Each row is where one point has got to under a steady rotation. How many steps took it there?
The counts run from 0 to 611.
[121 143  98 145 126 185 111 173  93 147 165 156 123 174  91  67 102  90
 121 146 160 140 133 104 125 125 172 144 136 105 124 111 158 101 122 130
 124 127 162 123 162 134  87 124 105 106 111 164  79 126 105 133 152 133
 119 118 146 152 130 141 178 161 107 163 172  87 110 165 151 122 153 199
 116 128] -> 573
[133 143  97 102 157 142 152 151  65 133 113 152 102 156 100 113 135 112
 103 161 123 125 111 141  93  72 110 107  95 141 104  74 142 148  98 113
  63 118 119 117 159  87  81 131 104 120 124 136 102 153  95 109 127 134
 121 149 130 144 135 108 159 167 129 155 138 171  89 165  90 141 136 136
 123 165] -> 304
[171 206 105 145 115 189 106 164 127 121 155 122 162 142  99  88 132 139
 142 137  94  92 162 105  97 139 146 117 145 122 131  72 115 135 132  83
 148 128 138 119 204 149 114 141 127 109 118 129 110 136 147 128 116 147
 163  83 146 106 148 126 129 151 129 149 179  91 100 126 128 134  83 113
 106 100] -> 535
[181 137 114  73 142 154  87 148 128 178 148 169 115 147  94 164 145 116
 147 159 125 103 105 105  70 137 134  96  99 137 124  93 160  91 111 121
 136 184 116  99 149 109 131 144 151 135  97  98 105 121 101  96 130  88
  92 140 161 137 131 136 114 137 136 138 120 176 118 139 110 140  93 137
 170 157] -> 460
[118 176 110 102 131 120 161  93 132 157 138 101  94 118  84 162 141 152
 153 160 135  94 136 165 127  94  99 129 129 117  94  97  93 102 127 140
 100  86 130 164 168 131 109 117 134 158  95 113  93  97  70  80 172 104
 114 104 159 112 119 141 129 156 163 127  84 137 104 113 106 107 158 142
 114 164] -> 589
[113  87 132  96 151 196 151 114  98 161 139 117 135  84 160 101 125 107
 179 151 130 170 125  95 101 124 159 116 116 119 111 156 151  66 131  78
 120 117 179 146 117 142  95 139 114  92 123 200 114  98 129  82 148 130
 123  96 113 126 138 152 135 144 133 134 132 153  90 146 110 154 166 166
 147 124] -> 607
[163 151 112 170 101 151 111 160  91 134 164 107 144 153  58  58 122 149
 147 127 118  99 125 126 123 156 110 139 146 114  64 105 123 131 158 143
 150 125 146 143 172 131 137 101 131 127 121 143  75 166 136 127 140 125
  99 118 165 167 107 141 108 137 125 182 144  99  93 151 158 144 128 154
 108  92] -> 508
[144 134 156 113  81 146 135 176 132 156 145 132  78 142 117 102 104 142
 155 131 137 115 149 100 128 156 138 147 127 123  86 152 164  82 126 135
 149 173 146 141 174 147 156 120 163 134 111 122  84 140 126 142 149 109
  73 142 145 157 146 129 122 166 122 161 117  98 101 138 149 132 108 186
 134 140] -> 42
[150 124 124  95 171 150  87 149 111 161 138 142 114 147 116 104 135 129
 149 172 117 131 102 105 114  97 185 129 172 136 145  78 151 126 109 112
 104 145 122  84 156 116 112 125  89 175 138 133 110  99 115  74 130  93
 142 142 119 114 132  73 141 157 153 159 171 150 106 161 167 149 136 157
 123 102] -> 571
[127 120 110  77 169 150 132 119  92 151 124 176 109 109 156 127 111 142
 134 170 139 133 114  96  77  82 138  97 154 119 132 130 125  93 113  68
  95  98 132 129 120  90 137 155 105 163 148 162 127  82 132  90 118  74
 125 141  90 122 127 108 143 132 157 153 146 186 103 137 105 137 127 136
 167 138] -> 455
[ 94 104 119  92  99 114 127 177 177 153 123 126  78 123 113 117 133 147
 141 134 146  85  92 126  82 178  97 128 117 137  60 123 157 129 132 153
 143 137 146 183 117 110 148 116 154 142 103  90 116 113  71  89 161 104
  99 116 185 170 103 163  97 121 153 169  93 112 110 142 111  78 137 143
 132 125] -> 592
[108 138 131  97 124 134 131 159 105 166 161  82  86 103 121 161 136 167
 176 155 100  72 154 147  96 119 135 144 122 146  87  87 159 143 158 126
 124 139 133 114 172 106 101 125 152 118 126  65 137 119  90  90 175 122
 121  93 137 131 166 146 125 154 149 165  75 134 134 125 104 115 165 130
  97 130] -> 437
[152 129  92 126 124 132 144 161 143 159 131 163  46 141  99 141 117 123
 143 138 159  93 116 138 118 141 122 122  76 150  99 122 116  88 110 175
 131 158 111 175 179 106 112 117 140 120  97  92 117 143 110 108 141 121
  86 118 185 116 160 140 115 158 134 164  65 137 107 139  88 167 114 171
 150 160] -> 84
[106 118 122  95 182 159 127 138 161 179  82 161  98  92 147 144 143 120
 160 177 126  83  90 119  99 122 130 110 114 139 106  68 143 158 129 110
 112 146 129 171 122 114  78 119 116 128 145 143 143  60  85  77 137 108
 169  98 143 116 101 134 116 127 153 126 117 158  96 166 108  85 135 114
 138 122] -> 215
[106 128 113 132 150 143 127  96 131 114 125 107  96  99 153  98 114 170
 189 157 112  73 157 145 132  94 129 120 163  95 142 112  82 100 172  99
 114  74 155 159 166 108 158 133 104 149 123 170 118 112 134 149 135  95
 144 110 137  98 171 127 109 155 143 156  97 124 112 155 104 116 169 164
 131 113] -> 12
[149 132 129 104 102 117 174 176  72 171 142 100  83 143  85  91 108 151
 159 147 162 143 147  99 127 115 130 156 135 127  66 137 143 137 123 158
 124 136 131 101 170 128 100  90 120 165 138 137  94 137 134  97 163 123
 106 131 110 145 113  91 123 147 154 175 119 129  72 140 137 183 168 185
  99 125] -> 195
[112 142 110  65  98 165 123 176 155 164  90 162 142 127 134 112  76 106
  96 151 140  82 108 110  73 144 136 116 125 120  75 139 144 123 122  63
 114 121 127 127 127 129 151 132  97 134 124 112 140 129  80 130 165 116
 100 104 191 138 125 161 169 131 126 164 124 146  88 129 121  74 118 156
 127 104] -> 499
[134 137 121 127 175 185 115 125 132 108 119 148 122 109 171  90 125 116
 166 156 104 153 108 121 107 145 170 110 163 135 127 157 121  75 150  91
 142 108 164 160 117 144 158 152 108 129 124 177 106  83 137  78 124  79
 147  93 146 111 108 126  86 111 141 125 174 121  67 127 135 150 126 114
 147 115] -> 450
[100 140 115 114 112 182 122 211 132 190 147 192 104 128 133 138 130 106
  94 152 158 124 112 104 113 135 139 147 124 137  85 132 129 133 143 161
 182 171 162 152 150 142  82 118 118  73 106 117 121  96  97  83 137 142
 147  72 148 126  99 154 146 115 144 141 150  67 100 143 117 135  96 107
 134 115] -> 375
[123 113 104  96 140 176 166 170  94 162 133 201  71 114 155 131 102 106
 132 166 123 142 144  99  91 110 159 119  92 155 142 140 101  85  91 135
 146 172 140 149 183 131 120 139 110  83 113 144 110 124 133 120 128 121
 108 114 143 115 167 121 151 146 132 162 106 142  60 149 115 175 102 137
 143 150] -> 611
[123 142  96  87 119 112 142 134 140 139 136 135  44 116  97 152 115 131
 130 140 180 101 101 140 102 130 113 113 116 151  87 135  95 101 113 154
 113  99 117 145 146  95 131 153  94 152  93  92 122 116  73  80 164 139
  87 121 160 117 119 139 121 137 163 144  92 157 104 102  83 134 156 173
  99 175] -> 588
[109  89 116 156 166 175 136 150 155 164 117 134  83 107 150 123 130 126
 165 151 137 112 136 141 150 140 149 136 120 139 123 127 117  70 168 145
 167 133 145 200 176 140 153 112 126 120  94 158  71  95 101 105 154  75
 112 114 179  97 140 134  94 148 139 148  87 122  95 156 129 136 136 140
 140 142] -> 325
[162 168 159 108 133 130 149 200  97 146 123 157 111 164 115 104 111 130
 120 148  86  72 128 113  84 114 119 118 127 144  71 111 162 154  63  87
  81 161 120 113 159 106 127 111 138 151 147  63  98 138 120 117 123 133
 105 118 141 165 145 108 142 179 115 159 126 119  98 144 144 103 102 124
  95 131] -> 152
[128 128 120 118 133 169 158 145 130 153 110 131 127  95 160 120 130 142
 159 163 122 112 112 106 125 122 109 114 143 127  92 142  76 149 138 119
 151 127 159 173 141 126 101 121  82 105 135 181 142  85 149  81 144 135
 174  59 148  89 109 113 112 103 145 157 123 128  87 120 116 170 131  77
 120 114] -> 408
[166 128  99 133 155 135 161 115 103 100 127 154  92  94 132 111 139 172
 207 128 129  95 122 151 148 147  91 141 146 123 127 116 110 109 174 124
 147 110 145 161 131  96 132 118 131 151 115 153 133 102 141 127  78 141
 137 107 138 101 134 143  58 117 156 134 117 123  74 197 152 147 113 163
 190  90] -> 358
[119 123 140 131 148 164 118 139 106 112 166 105 102 113 126 129 157 157
 192 151  97 145 143 114 118 140 165 154 188 115 125 125 133  71 164 131
 134  98 197 136 124 118 148 152 159 132 120 106  93  72 141  75 143  80
 150 124  95 122 145 105 125 174 154 134 171  97  96 117 137 124 143 132
 116 115] -> 136
[162 166 122  79 102 151 120 168  95 184 109 139 115  94 107 162 138 145
 166 166 114  84 167 112  89 122 128 127  98 125 111  66 146 141 133  91
 126 189  93 117 201 136 110 125 139 137 136 111 149 153 115 130 150 124
 104 112 156 125 151 119 119 137 164 163 135 156  90 144 118 143 110 127
 137 122] -> 502
[137 100 138 145 179 155 147 111  96 174 132 143 108 152 134 123 163 153
 143 178 141  93 107 122 113 102  98 112 118 140  80 114 117 107 115 143
 135  95 157 181 120 137  71 134 119 142 128 175  80  61 126  57 133 107
 153  92 140 120  72 127 130 144 131 138 103 143 129 119 118 127 109  94
 135 166] -> 524
[158 159  76 135 115 182 143 161  91 118 160 208 129 137  94  96 112 116
 114 101 166  88 122 106 106 153 106 110  83 108 122 106 120 109 111 105
 146 122 148 144 162 107 154 131 137  86  86 128 112 158 149 158  99 158
 111 120 147 151 154 160 124 136 117 175 118 133 102 163 117 140  58 156
 178 116] -> 425
[100  89  73 149 161 161 144 155 120  89 107 155  94  94 150  82 127 151
 163 138 102  84 129 164 104 149  84  71 129 131 116 131 123 132 154 136
 151  98 168 178 147  76 151 131 104 118  98 165 126 149 132 155  94 145
 138 126 119 109 139 136  92 116 122 164 125 146  86 157  83 130 101 134
 178 118] -> 517
[158 176 105  92 133 129 152 155  99 194  98 158 131 105 130 135 112 134
 153 179 134  76 140 106 127 113 119 119 132 137 105 102 105 126 107  93
 133 179  95 133 173 154 106 107 110 151 146 147 123  98 129 108 154 109
 129  83 154 110  99  97 117 133 154 150 120 140  55 159 149 154  95 105
 119 128] -> 501
[116 155 109 115  95 169 155 151 121 144 128 168 101 106 141 104  79 113
 136 162 158 120 148 119 134 106 136 131 130 120 135 172  77  67 148 108
 167 103 149 152 153 138 168 115 127 111  97 154 103 160 112 141 152 106
 111 102 183  99 136 150 110 117 127 165 101 105  48 137 106 160 115 159
 149 122] -> 232
[161 142  84 105 153 179  78 166 114 127 141 169 148 131 112  99 123  97
 167 146 120 161 104 139  89 151 162 125 166 128 140 101 181  87 139  96
 151 150 133  86 118 126 166 128 171 127 114 121 103 137 111 127 105 102
 116 132 141 132 153 147 101 138 150 131 167 127  62 192 151 144 136 164
 196  92] -> 576
[128 160  77  74 114 159 140 127  56 115 168 150 125 104 109 133  96 164
 165 129 125 134 128 113  91 103 109 126 129 107 143 132 122  62 126  75
 110  96 155  94 138  93 144 133 170 124 107  97 132 122 123  97 116 124
 107 115  95 138 183 158 121 136 165 147 132 146 105 150 107 162 124 175
 161 129] -> 580
[103 145 115 139 159 162 118 151  75 149 137 204  85 155 133  77  88 114
 106 139 137 130 133 116 134 102 167 140 179 129 100 130  94 113 122 126
 137 142 155 126 124 129 148 100 127 140 135 150  86  93 115 123 120  65
 110 118 126 137 122 113 170 150 139 160 155 107  69 178 166 117 129 156
 141 100] -> 264
[132 146 135 105 167 161 141 159  81 149 141 148 116 124 139 154 177 124
 162 172 110 158  99 128  94 150 133 108 115 131  92 113 147 129 111 130
 134 151 146 120 112 111  87 112 154  72 122  92 124  85 140  30 103 162
 164  70 134 116 143 123 107 135 155 124 161 109  80 153 131 156 102 109
 155 151] -> 25
[128  72 116 110 163 172  77 180 166 169  95 130 137 125 134  79 120  98
 135 153 135 109 109 123  86 134 171 108 116 166 118 108 192 132 132 111
 122 167 137 139 155 119 122 137  79 116 122 188 123 156  92 134 137 122
 137 130 144 116 120 117 103 117 111 170 168 164 100 138 112 127 144 150
 135 110] -> 258
[101 105  88 159 154 168 141  96 140 115 161 134 118 140 110 102 118 143
 123 161 113  64 139 165 109 109 121  99 116 130 124  95  90 129 149 111
 128  84 151 173 164 103 128 150  90 106  94 170  96 125 117 115 146 134
 154  94 164  90 162 160 157 180 112 152  99 157 164 128  70 122 149 155
 125 162] -> 364
[118 169 119 113 128 161 160 146  81 121 150 134 137 142 124  77 104 143
 123 128 120 138 106 125 104 118 121 110 145 124  81 170 132 125  81 103
  84  69 154 137 101 107 104 135 118 106 137 123 100 106 161  37 129 161
 161  77 126 133 130 127 166 159 151 117 153 114  85 117  96 136 119 125
  97 144] -> 338
